In the rows, 128 means zero.
One turn sends every row of this set to another row. A few are shown first. Where does it send the rows asked after them?
felo: [126 103 146 129 124 126 143 122 159 145 160 127 137 154]
zekas: [134 120 118 109 118 121  98 107  85 101 118 119 111 135]
ture: [129 109 140 130 121 125 145 121 169 146 155 125 141 150]
mada: [149 136 150 133 138 146 142 152 119 127 148 157 145 115]
lil: [132 129  97 113 118  99 116 119  95  96 125 101 120 121]
Zatin: [114 142 119 145 138 146 168  94 127 142  96 130 145 135]
nodab: [120 132  95 127 109  93 115 128 121  91 106 107 124 120]
bolo: [117 127 109 130 105 112  95 119 130  93  86 127 120 129]
Zof: [102 132 128 155 137 143 164  99 127 137  91 135 140 140]
Ral: [140 142  95 112 106 118 103 109 130 102  92 117 129 122]
munem: [115 112 124 128 114 114  92 119 101  93 101 126 108 136]
Div: [121 138 121 137 142 149 170  88 110 144 108 128 143 138]
nezuv: [134 110 138 126 122 127 145 119 164 147 160 123 142 151]
nezo: [113 127 134 142 145 148 164  92  99 140 112 131 134 143]
Nenu: [144 142 144 142 130 143 143 157 143 124 132 158 151 112]
derab: [120 120 107 122 118  95 111 125  93  91 124 107 114 126]
takag: [139 129 157 142 137 144 138 158 122 124 142 160 141 119]
ket: [111 121 104 132 112  93 109 129 108  88 111 111 117 125]
gefa: [133 138  89 116 111  98 118 120 114  94 115 103 127 117]
gok: [149 138 100 100 114 123 104 102 103 105 113 112 124 125]
Rekiz: [133 106 143 126 123 126 145 119 159 146 162 124 139 153]
Gudov: [153 145 142 133 135 146 146 152 133 127 140 154 151 111]
Nuru: [136 132 151 148 134 142 138 160 137 122 132 160 145 116]
zan: [126 104 144 132 122 125 144 122 168 144 155 126 139 152]
pip: [100 122 138 154 141 145 163  99 108 137 101 136 131 145]

zekas -> Ral
takag -> Gudov
Now find these:
felo -> nezuv
pip -> Div
lil -> nodab

One turn sends every row of this set to another row. A few are shown first. Where does it send the rows asked after them?
kadu: [120 154 112 109 142 131 131 132 102 140 155 145 136 166]
kesa: [131  97 130 147 136 120 143 102 130 130 151  95 130  95]
gifan: [152 148 148 143 130 122 114 146 122 107 122 120 111 121]
Dag: [138 143 115 131 157 157 124 124 106 152 138 139 124 153]
zem: [102 106 119 139 126 110 121 117 146 107 163 120 163 158]
lumif: [106 141 108 130 157 141 156 122 105 134 128 146 130 151]
Fov: [137 154 146 127 121 102 122 151 119  97 133 124 120 129]
dabap: [ 90 147 105 164 148  92 148 111 151 156 159 150 124 129]
gol: [113 158 111 152 139  90 116 121 149 169 184 146 127 141]
vasez: [131 144 143 143 132 113 138 144 122  95 113 125 114 117]
fak: [143 155 114 132 140 131 117 130  87 150 151 131 137 149]
fatu: [130 144 110 152 153 144 143 119  89 145 124 132 130 134]
Nabug: [105  92 128 114 144 125 154 105 152 117 156 117 125 119]
Zep: [102 102 117 159 129 111 132 109 139 106 147 115 163 142]
Tole: [114 129 100 161 164 104 120 101 142 135 142 171 115 111]
Bufi: [112 155 108 129 139 116 151 127  86 132 141 138 142 147]
boze: [123 111 122 146 121 108 102 118 137 116 170 111 165 155]
Ditu: [114 109 129 123 119  93 148 111 126 119 171 100 142 109]
soden: [153 146 113 151 122  89 134 134 146 153 172 145  88 117]
Dodan: [111 153 151 127 129 123 151 153 148 114 132 118 114 149]
lum: [126 147 152 143 140 142 143 149 151 125 121 115 105 141]
kogap: [120 105 134  95 128 116 126 116 149 124 185 114 131 135]
Tup: [145 110 135 128 121 111 115 113 126 139 179  93 135 111]
Lebi: [129 132 107 143 137  98 156 127 159 134 155 162  81 118]
topa: [138 141 109 129 128  91 138 136 157 138 174 161  85 129]
bavav: [131 144 107 148 122  79 156 132 145 140 165 149  92 116]
vesu: [111  93 119 163 141 133 125 105 151 114 141 117 154 145]
led: [150 133 111 145 139 110 134 130 160 146 161 157  76 120]
Kapu: [121 144 110 177 156 116 120 110 153 175 159 142 117 125]
kapi: [139 139 106 149 153 102  87 111 140 148 165 166 116 123]
vin: [131 103 125 150 132 130  95 114 148 124 163 114 156 156]
begik: [137  93 135 119 146 144 121 108 153 136 165 109 118 121]
Pero: [107 143 100 136 146  79 115 111 137 129 166 174 126 127]
Gil: [131  98 122 170 136 132 106 108 142 123 148 109 155 139]
rora: [144 137 108 164 133  97 151 127 148 148 153 147  84 106]
Gopim: [132 156 155 127 128 131 127 156 148 127 141 114 110 153]

rora -> Lebi
Pero -> gol
Bufi -> kadu
Now find these:
Nabug -> Ditu
lum -> vasez
vin -> Gil

One turn sends every row of this set to another row. A few are shown first. Where does it send the rows asked after them?
zepu: [131 100 112 135 154 129 113 133 131 119 139 136 112 175 123 112 123 108
 125 141]
musil: [138 153 147 109 168 164 110 127 132 151 143 111 135  92 135 148 107 119
 140 135]
Fimi: [151 139 137 131 148  90 168 144 116 136 143 135 147 123 129 137 143 169
 113 119]
lar: [126 146 133  98 153 170 111 120 137 128 156 100 108 115 136 148 100 117
 121 122]
lesu: [155 146 139 121 139 101 152 134 118 134 142 137 151 126 126 128 144 173
 106 104]
deti: [140 101  96 147 143 156 117 129 134 117 144 118 107 157 136 138 106 102
 118 133]
sivod: [121 115 120 170 136 138 150 133 127 123 138 109 119 153 143 168 119 113
 115 148]
loga: [138  94 108 122 123 174 137 154 126 123 158 138 122 108 125 133  96 120
 165 109]
Guna: [161 130 126 135 139  98 158 143 116 133 139 146 147 129 127 127 140 173
 111 109]
gikap: [155 110 128 129 117 161 111 120 141 117 138  98 189 131 122 124 137 110
 143 113]
Tav: [148  94 120 128 123 159 130 169 108 116 137 149 148  81 121 112 111 112
 126 128]
tif: [161  97 137 122 114 156 133 129 114 101 134  79 172 109 135 124 138 114
 104 138]
tokug: [124 135 148 128 123 132 154 145  87 134 161 106 131 116 125 137 138  91
 159 159]
Gonev: [155  97 146  90 111 163 136 121 129  82 149 111 164 130 127 127 140 116
 144 142]
nime: [152 124 132 126 155 140 141 112 100 162 148 112 139 127 140 135 127  92
 165 161]
Mesof: [158 132 132 128 141  92 163 138 115 133 139 139 158 126 126 124 147 164
 107 113]
Donut: [118 161 150 104 140 152 107 146 116 125 146 124 131  92 117 126 120 102
 107 129]
zukom: [141  98 128 115 137 168 128 161 138  94 142 165 123 111 124 137 107 124
 148 144]
fofe: [163 135 136 126 137  97 165 130 111 134 143 129 153 132 131 129 149 173
 112 113]
lam: [150 139 134 129 141  94 159 145 119 132 141 143 155 123 122 127 144 166
 109 107]
mon: [133 124 149  90 174 158 113 134 140 128 144 105 109 106 138 136 104 150
 123 135]
gugi: [155 140 136 127 138  96 165 141 110 138 146 142 145 125 126 130 143 172
 124 111]
rugev: [144 108 123 106 131 152 158 111  98 141 168 100 120 133 141 132 120  98
 166 144]
gaku: [146 108 124  97 110 170 122 109 133 108 156  86 156 135 129 123 126 110
 129 106]
rafoz: [141 113 129 129 147 152 112 131 147  84 135 127 119 157 132 146 125 109
 110 162]
pomub: [144 104 140 108 134 146 156 131 106 109 157 137 122 137 133 137 131  99
 171 175]
todev: [110 153 139  96 141 155 122 127 125 136 146 145 131  99 124 134 107 109
 100 109]
patu: [148 145 141 127 143  94 164 143 119 134 144 135 152 121 124 134 144 168
 114 111]
gire: [151  93 130 123 115 157 150 109 128 110 134  85 170 127 145 143 129 126
  96 124]
gosif: [157 136 134 131 148  91 163 138 116 134 138 132 151 127 130 131 144 167
 103 119]
gab: [135 115 126 171 141 139 127 153 121 110 132 100 123 138 135 152 125 109
 107 163]
meli: [154 146 135 134 146  96 155 138 117 136 140 137 138 133 130 136 142 174
 106 116]
lami: [145  82 111 121 119 163 150 145 116 125 138 156 154  91 131 124 103 123
 122 110]
Bire: [130 109 141 105 117 146 114 122 144  99 151  91 159 156 116 116 141 128
 139 110]
tok: [110 141 144 116 121 134 169 119  97 146 164 120 131 127 129 148 130  97
 155 138]
lizif: [133 145 161  76 148 162 117 120 134 100 150 120 126 116 130 142 123 115
 126 150]
Vised: [133  84 133 121 129 159 137 167 140 112 152 126 133 115 123 132 110 153
 174 117]
Nadu: [151 112 109 163 150 143 107 122 132 132 128 119 144 159 131 134 126  93
 126 145]
nono: [146 110 126 135 135 172 119 159 139 133 141 138 157  90 121 137 105 128
 168 113]
nurol: [147  99 139  84 154 135 149 112  98 145 156 114 122 134 139 109 126 113
 155 157]

todev -> sivod
gaku -> lar
Now find these:
Donut -> gab
nurol -> Bire
meli -> Guna
patu -> gosif
pomub -> Gonev
nime -> gikap

One turn sends every row of this set to another row. A few are shown first. Where does it send the rows asked after them?
K: [130 132 129 122 139 119  93 129 158 152 111  87 129  90 126  79]
W: [140 103 147 107 172 115 116 122 165 118 144 121 109 168 125 128]
N: [136 100 153 108 172 110 122 124 158 119 143 121 107 168 132 127]
Q: [137  98 153 108 172 111 120 121 160 119 144 122 108 167 132 129]
F: [107 128 113 138 141 131 111  94 155 135 131 115 137  77 152  93]
D: [124 114 115 112 140 127  67  70 155 119 138 143 134 104 155 117]
S: [143 113 140 108 143 121  70  97 172 146 134  99 137  83 129  85]
Y: [115 130 105 111 140 131  90  78 147 124 157 131 164 112 167 113]
A: [120 142 133 110 133  97 128 132 128 132 142 112 127  89 158  61]
H: [135  99 151 110 173 113 121 122 160 120 142 122 108 167 131 130]
M: [142 131 142  75 130  83  85 116 121 115 155 139 122 118 163  75]
Z: [135 115 143  96 140 105  96  84 151 126 170 127 139  78 160  74]
C: [149 127 151  93 137  97  85 128 151 146 136  94 129  92 131  62]
J: [138 105 147 107 172 113 120 126 163 119 141 120 108 170 125 126]
V: [105 156 101 116 132 117 119 125 122 129 138 119 151 125 166  95]
E: [131 140 127  81 133  98  99 108 124 120 174 131 156 122 172  82]
U: [106 149 104 126 130 115 108 131 124 127 105 125 118 120 153  99]
B: [141 103 150 104 172 112 118 125 163 118 145 121 109 169 126 125]

N -> H
K -> S
Now find these:
M -> U
V -> Y
F -> Z
W -> B

One turn sends every row of this set to another row. A few are shown first. Where does it send the rows asked after them?
zatib: [ 77 128 175 139 113 106 110 164  85  91 128 112 126  99 124 113 141 153
 140 147 123  98  95]
gir: [128 126 137 146 129 111 139 177 112  91 172  97 173 130 171 128 132 150
 121 140 118 138 110]
pov: [ 89 123 108 116 135  99 114 132 108 108 145 152 198 124 114 128 137 130
 150 130 120  89 108]
Zeku: [ 95 132 128 126 139 130 101 130  93 134 136 179 172 125 108 132 129 158
 133 152 115 114 119]
dimo: [116 159 111 146 148 133 108 158 136 167 133 113 132 113 128 122 132 141
 124 134  95 102 125]
mele: [111 126 147 127 131 124 126 172 107 143 135 150 134 123 168 114 129 121
 139 144 131 171 117]
givuf: [ 86  88 130 118 113 149 111 140 128 132 135 108 150 135 101 156 129 188
 116 135 117 120  92]
fubok: [ 92 137 113 113 150 130 127 163 126 160 119 122 150  92 120 124 146 119
 134  98 115 121 126]
domev: [116 105 138 125 110 136 110 121 152 103 146 136 154 123 143 119 130 180
 145 143 164 116 134]
vamuk: [136 122 125 145 118 106 140 167 153 105 174 116 131 136 134 100 154 134
 143 158  97 113 104]
kos: [111 132 162 103 115 113 116 137 107  87 165 138 153 170 117 123 150 154
 134 131 135 135 124]
pasi: [ 74 112 121 143 121 127 154 144 126 186 129 115 148 115 118 142 126 139
 134 149 131 117 117]
rap: [ 85 109 162  90 133 110  96 169 115 124 102 115 159 101 137 118 164 123
 150 144 124 117  95]
sis: [115 148 110 171 119  78 126 169 108 103 151 114 151 124 154 131 152 148
 140 139 139 129 119]
muz: [108 116 132 101 114 140 142 160 123 118 134  90 114  89 138 105 120 143
 101 131  99 122  97]
tozo: [122  94 145 120 132 119 132 156 100  95 161 148 181 156 112 118 120 119
 161 129 121 111 113]
Mif: [ 73 114 130 140 103  97 138 138 118 163 143 155 167 127 129 145 138 161
 161 134 137 121 121]
Kozi: [117 147 174 126 137 146 113 173 101 121 118 117 157 108 112 133 154 165
 153 173 121 115 123]
rogom: [145 114 133 129 128 111 112 164 111 158 148 105  99  98 122 110 125 134
 128 128  96 113 112]
donof: [120  91 148 112 106 144 129 132  86 129 124 120 152 107  86 155 143 151
 134 115 135 109 102]
Zepa: [110  89 125 150 120 128 104 139 132 128 132  85 178 135 133 146 129 144
 100 135 117  94  81]
Zalet: [ 85 114  96 115 123 133 123 129 106 126 133  65 128 123 135 116 137 144
 154 143 122 153 110]
rul: [118 110 131 124 158 132 121 132 117 126 189 119 131 108 145 118 128 113
 161 151 151 127 115]
Poma: [ 91 136 116 121 122  87 144 172 125 121 135 123 147 119 142 107 136 152
 131 141 159 163 134]
fozo: [ 92 131 203 126 140 126 110 165 122 123 146  81 171 125 136 116 135 135
 128 135 125 123 111]
Laf: [121  95 132 140 105 101 104 147 105 103 127  88 128 146 126 129 151 148
  95 126 128  91  90]
viba: [128 106 131 135  99 139 111 121  99 131 119 111 141 132 124  93 115 154
 173 106 117 101 110]
Tebe: [137  99 127 122 102  97 130 135 133 112 158  94 163 142 104 100 150 138
 133 147  91 100  89]

Poma -> rogom
donof -> kos
Now find these:
dimo -> Zepa
Laf -> Zeku
domev -> rul
fozo -> rap
pasi -> Tebe

One turn sends every row of this set to another row. A few are shown first. Where does it send the rows asked after them?
vob: [128 143 145 108 140  89 133 125 136 112 152 138 127  82 107 118 126 123
 126 130 181 143 125  78 138  95 128 119 140  94 108 124 145 155 112 143]
Biz: [117 127 148  94 161  86  87  94 145  96 132 122 114 134 143 121 152 100
 135 142 143 145  82 152 152 125 105 126 134 124 134 139 135 145 149 134]
sede: [109 126 151 140 137 155 139 122 139 134  59 136 111 118 161 116 145 109
 127 130 147 149 120  88  70 118  98 109 146 132 153 132 115 124 101 148]
geb: [103 139 123 161 174 146 102 147 131 132 155 135 110 114 141 109 148  91
 125 138 116 149 131  92 112 140 138 120 116 145 154 123 136 137 170 132]
Seg: [113 129 151 145 133 154 141 124 139 129  58 134 112 118 154 115 148 109
 123 124 151 149 122  90  75 116  97 107 149 126 151 124 111 126 100 150]
doko: [118 109 141 107 152  76 106  87 139 106 130 130 114 128 134 125 137 113
 131 150 140 146  72 157 144 127 111 119 141 118 118 137 122 130 149 115]
Tefil: [116 158 118 180 169 150 114 150 120 123 141 119 105 116 129 120 144  96
 116 123 137 148 127 100 121 134 139 113 120 133 136 111 125 158 172 143]
mazi: [110 124 114 188 166 139 127 140 123 151 148 141 108 107 124 121 117 109
 122 145 129 149 114 102 110 135 141 112 128 135 127 126 114 135 167 116]
seme: [138 126 103  88 153 161 163 116 145 172 120 106 112 129 137 114 139  85
 125 139 139 135 131 150 122 124  96 134 131 132 111 119 136 153  92 155]
boza: [132 116  90  93 127 149 168 129 141 156 124 102 125 120 134 107 157  94
 136 126 131 136 130 150 119 132  91 128 132 120 111 112 136 132  94 142]
fepa: [114 128 150 144 138 157 142 118 139 133  57 135 110 117 155 117 143 109
 123 129 150 146 120  89  72 115  97 108 148 130 152 128 111 127 102 147]
mipu: [117 121 146 116 146  77 102 105 139 105 130 124 117 133 138 130 137 115
 138 139 160 152  71 160 156 124 107 124 142 113 111 141 124 147 141 135]
peku: [106 125 128 193 153 134 113 165 136 148 161 145 121 110 125 111 133 104
 131 133 146 157 124 103 130 131 133 121 133 126 137 127 121 140 151 138]
Momid: [122 135 146 100 160  86 102  90 131  90 120 115 105 138 140 131 145 107
 120 141 145 149  78 158 145 127 117 117 133 120 114 126 127 150 156 135]
Koso: [108 142 148  74 149  90 117 123 135 102 157 139 125  86 132 111 144 115
 131 138 148 146 132  67 116 111 136 122 122 114 123 128 169 139 122 141]
Tasuf: [109 125 156 142 134 153 138 126 141 133  61 138 112 120 159 114 148 108
 123 129 150 152 123  90  74 117  99 110 149 129 152 127 114 124  97 153]
novis: [130 116 113  82 146 153 165 120 146 166 126 114 113 134 139 106 149  84
 114 145 129 146 138 151 117 130 108 131 131 128 108 107 137 140  90 158]
mos: [123 117  93  88 132 149 170 131 133 162 120 102 120 126 149 117 146  99
 140 133 128 143 123 151 107 139 100 130 125 129  98 121 143 136  96 145]
vog: [132 167 125  93 160 104 136 103 116 100 131 116 110  81 118 134 122 124
 125 128 164 130 116  73 116 103 131 111 123 111 103 124 150 165 138 131]
zoduv: [114 131 137  87 161  91 137 101 125 128 146 145 113  81 126 128 105 130
 129 156 151 140 112  72 103 108 141 118 126 121 102 142 152 140 128 118]

zoduv -> vog
Tefil -> peku
Now find these:
fepa -> Seg
boza -> novis
mipu -> Biz

